Each named move below is a turn or a mirror, shown by a few rows before and after it. Which moves, in which order, take the first row of each later pair to the second? The first pair is answered.
move Z_337:
[-13 -12   0   9  -8 -12   3   4 -17  -1] -> [ -8 -12   0  10  -5 -12   4   4 -20   0]
[  6  -7 -14   0 -12  -2   2  -2   2   2] -> [  9  -6 -13   1 -10  -1   5  -2   1   2]
[23  2 -3 -6  3  0  6  3 -5 14] -> [ -8   5  -9  -8 -13   0 -12  -3  12   9]
[  5  17   0  -2   1   9 -20   6   5  -3] -> [ 13  17   4   0   6  10 -16   8   0  -3]
move Z_697:
[18  5 10 -2 29  2  3  3  4 15] -> [-16  -3   2   4  18  -6   2 -15  25   7]
[28  9  0 -1 13  9 -7  8 -4 -7] -> [-12  -4  -1  18   8  -1   1 -10  16 -19]
[-10   0  13  -5  -7   2  -3  18 -30  16] -> [-34  -5  10   3 -12  -4  -1   5 -15   8]
move Z_312:
[ 29  -3 -25 -11   9   1   9 -18  17  -2] -> [ 28  -4 -27 -15   6   2   9 -18  16   3]
[ 23  10   2  -6  10   5  -3   9 -13   1] -> [ 15  10   1   8  18   3  -7   0   5 -15]
[-14   3  11   3  -7  -5  -1   2  12   7] -> [ -8   3  11  -2 -10  -5   1   7   3  13]
Pairs:
Between the rows of a pair lie two moves.
[ -8  -6  -8 -14 -16  -2   0  -4   6   7] -> [  9  -5   8  15  13  -1   8   1  -1 -11] : Z_697, Z_312
[12 -8 -3  3  8  6  7 -2 -1  1] -> [ -4  -8  -7  -8 -10   4  -2  -1  -1   7] : Z_337, Z_312
[ -1  -6   7  11   5  -2   4   0  -7 -16] -> [  6 -10   5   8   7  -3  11  -3  -8 -12] : Z_312, Z_337
[-23 -13 -13  -6   0  -4  20 -18   6   5] -> [  0  -7 -20 -23   0   1  18 -15   1  15] : Z_337, Z_697
[ 26  -5   7  -3  -4  -7  34  12 -28  10] -> [ 28   3  -8 -28 -19  -4  18  11 -16  17] : Z_697, Z_697
[  6   2 -10  -2   3   7  -5 -15  11 -10] -> [ 12   1  -6   4  10   5   4 -14   6 -11] : Z_337, Z_697
[-17  -1  -7 -13 -10   1 -12  -8  18  -2] -> [ -5 -10  17   6   6  -3  17   5 -17   5] : Z_312, Z_697
[-18 -10   2  13 -13 -10   1 -16   6  -6] -> [  3 -12   6   0 -14  -9  15  -6 -19  12] : Z_312, Z_337
[  7   9  -4 -13  -5   1  -6   2  -9   7] -> [-13   3   1  12   4  -4   1  -7   5  -9] : Z_312, Z_697
[  4  18  -3  -5   1   3 -21   0   6  -3] -> [ 11  19  -4  -1   9   2 -15  -2   8  -7] : Z_337, Z_312
[ -8  18 -10 -29  -4   3 -17   0   1  19] -> [-19  -1  11  16  23  -9  21  -9  -5   3] : Z_337, Z_697
[-22  -1   1  -4 -14  -6  -2   0  -7   3] -> [-11   4   4  -7 -13  -4  -8  10 -16   5] : Z_697, Z_337
[-29   4  -4   0 -17   2 -21  -3  18  -7] -> [-10  14   4  -3 -12  11 -33  17   0  -4] : Z_697, Z_337
[-33   7 -10   2 -21 -13 -12  -4  15  -5] -> [ 13   5   0  28  24 -11  15  -6   9 -18] : Z_337, Z_312
[ 11  -8   8  13  15  -6  32 -11 -14  -2] -> [ 15   7 -21 -27 -10   1  -5 -18  12   2] : Z_312, Z_697
[-24 -19   4 -11   0  -9   0  -9   3  10] -> [-13  -9   2 -23  -4  -3 -15   2  -3  13] : Z_697, Z_337
[-16  -2  -7   0   0   0 -11 -10  12   0] -> [  9   5  -1   6  16   8 -13  -1   4  -5] : Z_697, Z_312
[-29  -7  -5  -3 -10  -9  19  -4  -3   6] -> [-16  -3  -7 -16 -16  -5  15   5 -12  16] : Z_312, Z_697
[-16   1   2   5 -21  -3  21 -12  -5   2] -> [ -6   2   7  10 -14  -1  27  -7 -15   3] : Z_697, Z_697
[-26  -5  10  15  -4  -1  16   4  -4  -5] -> [-13  -7  11  12   0   0  25   8 -15   2] : Z_312, Z_337
[ 16   2   3  -3   8   5  -4  11 -18   1] -> [ -6   4   0  -9  -8   4 -17  11 -13   1] : Z_337, Z_312
[-16   7 -19  -2   1  -1   4  -8  25  -1] -> [  6   5 -16 -19  -2   0  18   5   0  20] : Z_312, Z_337
[  2  -7   8  -1   6 -12  16   1  -2  -3] -> [-10  -7   5  -9  -7 -13   9   3  -2   0] : Z_337, Z_312
[ -1  -4  12  24  21   1   6  -1   0 -15] -> [-31  -6  -4   0 -12  -2  -6  -8  14  -3] : Z_337, Z_312
[-9  1  8  8 18 -2  4 15  7 -6] -> [ 3  5  7  1 17  0 -1 21  2 -1] : Z_697, Z_697
[ 27 -15 -20  -9  -1   2  15 -13  -6   8] -> [ 32 -10  -6   2   9   6  12   2 -21   3] : Z_337, Z_697
[ -7  -1  18   9  -6  -3   8  -5 -14  28] -> [-22   3  18  19  -5  -3  -4 -11   1  12] : Z_312, Z_337
[ 7 -3  2 11 13  0  5  0 -1 -4] -> [  9   6  -6  -5   2   6 -12   5   1   1] : Z_337, Z_697
[-14 -10   4  -2 -16   0  10  -3 -14   7] -> [-10  -9   0 -10 -18   0   8  -3 -13  10] : Z_337, Z_697
[ -5  -6   7  -2  -5   3  17   5 -16   7] -> [ -2  -9   3  -8  -8   1  17   3 -13   8] : Z_697, Z_337
[14  6 19  3  3 11 -3 11 -4  0] -> [ -7   7  13  -4 -14   9 -14   9   4   1] : Z_337, Z_312
[-12  -2  11   3  -3  -5  10   2 -15   6] -> [-14  -2  13   7   0  -5   8   3 -15   1] : Z_337, Z_312
[-13   4  -6  -6  -4   5  -9  -3  12  -3] -> [  6   2  -2 -14  -4   6   0   7  -9  12] : Z_312, Z_337
[ 17   2  -9  -3   5  15   2 -12   1   0] -> [  4   3 -12 -13  -8  15  -2  -9   1   5] : Z_337, Z_312
[ 2  5 19 -4 -6  1 18  2 -7 19] -> [ -7   5  17  13   6   1  11 -10  15  -3] : Z_312, Z_312
[ 28 -10 -11  -8  12  -7  15  -5  -8  13] -> [  6 -11 -21  -1  10 -10   3 -22  22  -2] : Z_312, Z_697
[-25   3  -9   8  -8  -9  -3   3  -8  12] -> [-3  2  0 25 16 -8  7  3 -8  3] : Z_337, Z_312
[  8 -12  -5 -19 -14   4  13   2 -10  26] -> [ 14  -6   5  23  23   6   7  -7  12 -12] : Z_312, Z_312
[ -1 -10 -11 -10  -6   0  22 -11   6   9] -> [17 -6 -2  2 11  3 23 -4 -1  2] : Z_697, Z_312
[-18 -11   3  -8 -14   2 -19   8  21  -7] -> [  8  -5  16   9  13   7 -16  16  11 -18] : Z_697, Z_312
[-11  10   9   0 -15   2 -14  18 -15   3] -> [ -4   3  16  12  -3   0   0  17 -23  -2] : Z_697, Z_337
[ 20   6 -16  -6   1   4 -19   1   3  10] -> [ 20   7 -16   3   6   4 -18  -1   9   3] : Z_312, Z_312
[-17  -9 -13   0 -11  -4 -12   6  -1   0] -> [  4  -4  -2  15  12   1 -11  14  -9 -10] : Z_697, Z_312
[ -2 -21   8  11  -3  -2  19  -5 -32  -3] -> [ 15 -15   3  -5  -8   4  10   3 -38   4] : Z_697, Z_697
[-5  2  4 -4 -5  0  1  4 -8  2] -> [-11   3   2  -2  -6  -1  -1  -1   0  -3] : Z_312, Z_697
[  1   6  22  -1  -6   3  -2  26 -36   7] -> [-28  13  -1   0 -16   4 -30   0  17 -14] : Z_312, Z_697
[ -3 -15  -2  -5 -10  -1 -12  -4   9  -7] -> [  3 -21  11   3  -2  -2   2   5 -11  -3] : Z_312, Z_697
[-16   1 -10  -1 -14   0 -16 -19   0  -3] -> [-18  -5   1  17  -4  -3  -4 -18  -4  -8] : Z_697, Z_697
[  6   8 -15 -11  -4  -4  -4 -11  12   2] -> [  4   4  -4  10  11  -5   4 -12  10  -9] : Z_697, Z_312
[-20   9  -5   2  -5   3   2  10   8   5] -> [-2  8 -1 14 13  4 12  8  6 -2] : Z_337, Z_312
[ 14  15  12   6  11   9 -20  17 -14 -10] -> [  9  17  -1  -9  -2  11 -32  12  -2  -5] : Z_697, Z_697
[ -2   7 -13 -22 -16   4  -1  10   0  12] -> [-30  -1   2   9  -9  -1   7   7   2  -5] : Z_697, Z_337
[ 17   4   0  13  24   3  -1  -1   8 -13] -> [25  9 -5  1 19  6 -9  3  7 -7] : Z_697, Z_697
[  2 -18  -1  -3   1 -10  31  -8  -8  11] -> [ 11 -15  -2 -11   1  -8  28  -4 -13  15] : Z_697, Z_697
[  1  -5 -12  -5  -3   0   8  -9  16   6] -> [ -8   0 -10  -4  -9   1  -3  -6  17   1] : Z_697, Z_337
[  1 -20 -29 -14 -19   0   1 -15  18  -1] -> [  5 -31  -4  11  -1  -5  32  -6 -11   1] : Z_312, Z_697
[  8   8  12  11  26  -4   8  -4  13 -19] -> [  3  12  -8 -31  -9  -3  -8  -3  17   5] : Z_697, Z_312
[ 24   5  -2 -11   1   7  -1   7 -10  11] -> [  9   4 -14 -18 -11   5  -7  -3   6  12] : Z_697, Z_697
[ 23  11   1 -11   0   3   6  15 -12  12] -> [  6  14   2 -15 -11   4  -6  19 -12  11] : Z_337, Z_312
[ -6   5  -5  -8  -4   4 -12   2   6   7] -> [-6  2  4 13 11  2 -3 -1  6 -5] : Z_697, Z_312
[-11   7  27  28   4   1  -8  22 -22 -13] -> [  5   2  25  31  17   0   4  17 -19 -15] : Z_312, Z_337
[ 18   2   4 -11  -9   8 -11   8 -10   4] -> [  9   4   3   6   3   8 -17  -2  11 -17] : Z_312, Z_312
[ 25   4  13   7  31  11 -18  -1   4 -22] -> [ 27  10   3 -10  19  13 -28   0   9 -16] : Z_697, Z_697
[ 23  14  12  12   3  14 -22  17   2  -1] -> [15  1 17 33 15  5  0  5  5 -7] : Z_697, Z_337
[-10 -11  14   8  -5   2   3  -9  13  -5] -> [ -3 -13  13   6  -1   3   9 -12  13  -5] : Z_337, Z_312
[-20   8   1 -15 -16  -2   0   5   3  -1] -> [-21  -4   5  -2  -6  -7  19  -4   4  -2] : Z_337, Z_697
